Questions about the matrix below. Rows and columns are numbered from 1.
1) The top-left entry?
2) The entry in the bottom-right corner?
3) The entry at row 3, column 1?
4) The entry just left of the largest entry?
5) The entry in the top-right corner?
6) The entry directly below 21?
7) The entry at row 1, column 2?
8) The entry at row 2, column 1?
 23  -25  -18  -46   -8   -5    5    1  -17  -12  -14   -9   38
  7   -1   -2  -13    8   16   19   -1    4  -26    3   -9   12
  2   -2  -11   22    4    1   -3  -14  -18    8   -1   15  -16
-24  -13  -19    4  -47    8  -20    1   -3  -12   -9    2    4
 23    7   18  -23   16   15   12    7  -14   22  -27   -2    3
  1   -5   13    0   -3   -1   18   -6  -11  -16   11   -6   14
  5   -7   -6   11    5   -5    3   -3   -5    6   14    8   -4
 -6   -9    3   11   -6   -4   12  -12   -1   -2    2    3  -11
 24  -17  -25    7  -12  -19   -8  -17    3    5   34    0  -30
 -3    3  -11  -11    9  -12   19   -4   20   -1    1    4  -22
-12   -9    5  -12    0    2    9   27    0  -28  -18    5   -3
 17   21   -1  -22   -1   22   30   -8    0  -12   -7  -17   -2
 17   -2    4   -8   -2    6   14   -5   -7  -35   -6  -21   -1
  5  -14  -21    6   -6   -1   10    3   -9    1   14    4  -12
1) 23
2) -12
3) 2
4) -9
5) 38
6) -2
7) -25
8) 7

[[ 11 -23  13  49  -7  -1  11 -29  -1 -14  18  -6  21  21 -22  24]
 [-25  42  -1 -22 -13 -17  18   3  28   2  -2 -25  -5 -16   3  -3]
 [-22  33   0 -30 -14 -19  -5  12  20  -7   3  10 -13   9  21 -26]
 [  4  22  22 -25  -1  20 -19  -8   9  -4  20  22  13   4  25 -27]
 [ 30 -24  25  21   9   3   8  10 -18  -8 -11  44 -26  29  -2   1]
 [  5  22  -7 -10 -14 -23  29  -6  34   0  14 -22   7 -10   6   6]]
The 1st entry, reading row by row: 11
The entry just right of -17 is 18
Report the entry just left of 14.
A: 0
The 5th entry, reading row by row -> -7
The fourth entry in reading order is 49
The entry just right of the smallest entry is -14
Report the last entry, reading row by row.
A: 6
Report the largest entry in the last column.
A: 24
Report the 2nd entry, reading row by row.
A: -23
The third entry in reading order: 13
Report the smallest entry in the last row.
A: -23
Report the second-last entry, reading row by row.
A: 6
Report the 2nd entry on the main diagonal.
A: 42
The smallest entry: -30
The bottom entry of the column that holds the smallest entry: -10
Report the entry just left of the smallest entry.
A: 0
Report the entry directly above the smallest entry.
A: -22
Report the second entry on the diagonal from the top-right corner.
A: 3
Report the smallest entry in the first column.
A: -25
Report the entry directly below -24.
A: 22
The second largest entry -> 44
Report the entry just right of 8.
A: 10
Report the largest entry in the first column.
A: 30
The entry in the bottom-left corner: 5
The entry directly below -27: 1
The third-last entry, reading row by row: -10

[[-17.2  -9.3  -3.0  14.9  -9.9   0.4]
 [ -1.6   9.0 -15.3  -3.3   9.7 -18.8]
 [ -9.8  -7.9  -9.6   8.5  -2.8 -16.4]
 [ 12.3   3.7  -6.4  -1.2 -17.2 -13.3]
 [ -1.3  12.3   8.3  -6.4  11.8   0.4]]
Give the bottom-right entry.
0.4
Give the 3rd entry on the main diagonal.
-9.6
Give the bottom-left entry.
-1.3
The second entry on the diagonal from the top-right corner: 9.7
The entry directly below -9.6 -> -6.4
Give the minimum.
-18.8
Give the entry just left of -3.0.
-9.3
Give the largest entry in the first column.
12.3
The entry just right of -2.8 -> -16.4
Give the smallest entry in the last row.
-6.4
Give the largest entry in the last row.
12.3
Give the 4th-last entry, reading row by row.
8.3
Give the 1st entry in reading order.
-17.2
The entry just left of -2.8: 8.5
Give the entry directly above 9.7.
-9.9
Give the top entry of the column that holds the smallest entry.
0.4
Give the entry just left of -13.3.
-17.2
Give the entry just left of 9.7.
-3.3
Give the entry just right of 9.0.
-15.3
Give the entry just right of -1.6.
9.0
The first entry in the row that holds the smallest entry -> -1.6
Give the maximum.
14.9
